In the rows, 128 means zero.
The rows of R fall into a few groups, and each row is roughly a mix of its group's hidden directions.
R, 103 rows:
[[136 190  95 151 102  96 133  94 108 165 117 121 156 130 118]
 [150 120  90 132 155 155 142  76 173  96 143 146 158 123 146]
 [131 158 140 135  95 113 132  81  98 165 165 124 176 114 146]
 [141 139 149 135  95 112  62 122 125 154 120  71 123 102 124]
 [177 128 127 128 110 127  67 139 101 134 128 121  74 154 116]
 [122 179 133 127  76 157 135 130 144 128 118 136  81  82 139]
 [ 97 104 134 102 129 139  73 105 115 137 152  76 153  95 124]
 [121  67 113 127 133 137 118 125 128 185 128 138  75 148 109]
 [157 151  92 132 143 152 108 104 134 124  89 168 133 166  82]
 [ 92 129 101  82 148 146 119 112  98 111 179 169 147 119 115]
 [136  99 126 102 143 120 102 121 122 104 119 161  50 155 136]
 [180 122  86 139 158 137 141 158  99 114 138 127  70 135 135]
 [108 125 194 127 107 148 119 167 154 157 107 126  84 128 141]
 [ 84 144 133 140  85 154 121 106  98 109 119 178  95 134 158]
 [114 104 141 155 110 127 116 202 121 170 101 146 120 105 119]
 [136 112  67 135  90 139 140  94 112 169 145 169 126 111 125]
 [134 154  73 150 119 115 134  93  81 172 117 111 146 147 113]
 [150 157 185 141 121 118 171 120 130  96  76 126 145 141 110]
 [147 148  81 138 162 124 153 159 106 126 159 114 107  72 140]
 [114  60 150 125 155 155 124 157 144 115 127  83 117  99 144]
 [123 107  58 138 150 144 108 106 125 165 138 124 168 146 101]
 [114 113 145 121 176 129 138 169 120 144 115 147  68 141  85]
 [149 142 154 148 176 117 125 126 130 190 165 159 126 160 124]
 [115 140 141 120 149 133 178 138 137  87 152 165 111  69 140]
 [140 117  83 158 132 138 130 109 112 166 140 152 103 142  63]
 [128 169  92 144  97 175  97 130 139 162 130 173 120 124 104]
 [133  87 121  90 167 107 134 142 125  71 106 104 160 120 107]
 [150 158 129 103 138 148 103 145 145  73  95  84 103  98 123]
 [ 96  80 146  96 137  89 146 154 136 121 117 175 158 150 141]
 [143 133 154  98 103  97 102 193 144 104  98 102 130 113 146]
 [116  99 148 129 129 107 154 150 135 159 161  70 160  92 149]
 [126 195 111 141 125 170  87 140 148 125 115 145 166 134 109]
 [149 145 179 113 143 135 110 150 157 107  78 140  89 157 112]
 [156 122 177 122 163 118 124 170 164 141 112  94 104 140  92]
 [162 161 177 143 145 109 162 141 141 104 101 100 153 132  90]
 [134 156 154 131 134 134 118 162 180 145 119 178  87 142 157]
 [111 129  62 145 144 133 116  86  90 103 143 149 148 153 110]
 [189 146 106 153 124 116 114 130  94 137 121  96  69 123 127]
 [100  81 138 128 127 140  96 179 155 158 109 120 165 159 128]
 [112  65 145 147 125 147 141 104 115 148  83  77 128 136 129]
 [ 99  93  97 126 173 114  93 139 109 119 178 105  97 140 129]
 [153 156 100 165 102 104 113 114  97 179  99  92 126 137 117]
 [107  70 117 127 166 112 126 150  89 138 116 106 126 163  87]
 [135 128 143 152 108 117 100 134 107 157 114  74 104  64 129]
 [114 131 142 136 137  90 149 147 108  97 187  84 138  92 146]
 [155 122 107 143 123 132 138  65  77 136 108  91  97 143 119]
 [117  64 144 112 140 160 133 139 131 110 114 160 115 186 121]
 [ 91 119 108 101 157 138 121 183 146 126 169 158 167 114 132]
 [100  65 118 129 130 107 139 131 126  96 121 158 167 175 138]
 [125 109 109 141 104 115 182  81  99 136 116 126 185 119 138]
 [120 110  77 117  91 141 104 121 155 105  92  88 151 115 161]
 [128 127 169 111 108 126 110 152 168 111 123 188 130 177 122]
 [ 86  83 139 102 152 150 134 101 158 113 133 103 178 149 137]
 [122 138 120  94 125 124  76 100 152 127 150 111 177 178 126]
 [131  97 116 142 167  87 164 100  96 101 137  93 155 143 106]
 [ 86 105 144 130 129 129 126 170  95 112  97 132  76 159  97]
 [131  88 127 117 172  97 159 114 136 157 157 167 175 135 127]
 [129 156 126 109 151 151 135 153 153 155 111 133  58  90 108]
 [ 71 152 140 161 110 168 107 157 134 169 145 109 150 117 131]
 [131  56 139 136 146 156 143 162 135 125  99 133 106 172 132]
 [150 140 139 154 169 116 129 142 124 113 133 118  91 154  54]
 [159 187 135 106 144 150 105 100 147  87 121  99 136  97 144]
 [148 186 108 148 103 101 133 159 114 151 122 185 119 138 115]
 [178 139 140 160 122 112 109 177 147 136 112  93  84 110 142]
 [134 158 195 114 110 134 137 140 149  98  75 134 131 131 157]
 [166 122 121 132  80 129 176 115 141 181 120 139 148  93 119]
 [ 97 105 150  99 152 140 132 109 182  98 144 102 174 134 148]
 [ 98  80  85 143 140 161 139 116 141  85 105 145 107 159 119]
 [132 149 182 135 174 118 101 142 111 118 133 148 120 189 128]
 [156 165 155  86 122 104 125 150 169 136 130 138 149  81 160]
 [180 174 145 126 124 130 144 117 144  97  78 155 139 141  95]
 [138  96  93 139 148 121 130  85 149 147 150 141 189 152 154]
 [123 110 172 113 124 136 123 179 165 102 131 187 111 143 128]
 [166 102  74 103 111 133 114 118 141 168 142 168  94 111 127]
 [144  82 125 142 195 113 125 137 114 126 140 121 143 176  97]
 [129 124 147 104 164  90 129 131 125 202 147 149 162 134 139]
 [131  98  65 143 133 138 116 110 112 169 155 149 102 139  88]
 [148 166 135 159 100 159  99 150 161  96 113 125  81 143 149]
 [129 182 181 120 114 133 134 122 142  86 136 177 119 126 150]
 [119  91 132 128 162 130  94 159 138 159 148 113  67 146 100]
 [145 193 147 115 129 150  90 125 170 117 112 133 112 124 171]
 [147 170 132 125  87 109  79 140 107 146 131 177 110 149 104]
 [112  88 128 159 127 138 137 141 100 164  99  77 121  78 129]
 [144 150 197 116 148 123 126 162 158 100  88 106 123 143 125]
 [153 147 118 144  96 112  97  75  95 156 105  88 123 153 114]
 [129 106 141 132 125 106 172 131 131 157 142  77 186  99 141]
 [137 110 113 151 171 138 135 148 124 186 138 121  78 132  86]
 [120 172 107  89 140 149 102  90 128 158 108  89 135  91 145]
 [ 93 108 141 105 106 154  92 155 152 170 131 127 111 114 182]
 [168 155 144 156 154 134 129  83 143 111 174 154 161 149 143]
 [146 167 173 165 117 122 162 134 119 109 118 138  98 134  73]
 [127 158 127 135 126 107 119 174 188 145 124 135 179 159 139]
 [141 170 134 155 139 159 142 100 100 154 155 117  82 105  90]
 [125  98 134 160 144 122 151 107 101 135 110 138  83 168  72]
 [106 128 161 109 168 101 124 138 114 194 136 164 132 158 131]
 [138 188 141 117 113 107 127 153 140 109 157 187 114  98 126]
 [160 171 128 120 135 150 129 148 176 151 125 132  79  82 132]
 [138 137 182 128 115 105 124 151 131  59 130 156 147 155 146]
 [131 180 124  99 110 154 125 130 150 121 106 111  88  67 132]
 [136 132 111 118 148 154 180  92 145 106 148 157 114  76 101]
 [172 152 126 148 128 147 125 110 185  85 145 154 139 133 165]
 [171 121 141  92 153  93 118 157 157  95 125 107 175 108 140]
 [116 104 130 118 146 139 111 107 115 120 150  61 123  65 138]]
One row of each group comes first, with its name. Which group is each row after those in?
[115 149 153 138  76 119 167 121  83 152 159 141 118  92 105]	<29>
[135 119 106 115 195 100 100 134 125  85 146  92 144 150 116]	<91>
[168 186  69 151 130 104 140 125 106 151 129 130 127 150 126]	<40>

[148  87  95 116 152  93 160 103 118 130 138  93 183 123 133]	<91>
[ 95 103 178 153  95 136 155 147 124 178 134 116  93 115 129]	<91>
[105 160 122 108 113 121 102  67  98 131 154 104 148  85 116]	<40>
[ 95 144 145 115 157 131 121 113 144 172 124 188 123 167 158]	<29>
[167 120  69 131 154 116 117 131 132 153 175 120 129 116  82]	<91>
[103 124 122 107 129 152  91 156 161 164 131  98 173 114 171]	<91>
[112 115 152 145 173 118 109 174 138 139 159  77 109 135  95]	<91>
[141 133 128 152 170  91 156 117 100  84 144  99 140 144  81]	<91>
[135 172 132 113 111 121 134  86  90 103 151 169  93  95 114]	<40>
[124 179 120 163 132 153 133 121 131 129 106 121 193 141  87]	<91>
[ 93 100 152 122 121 145 181  92 124 113 104 178 138 154 119]	<40>
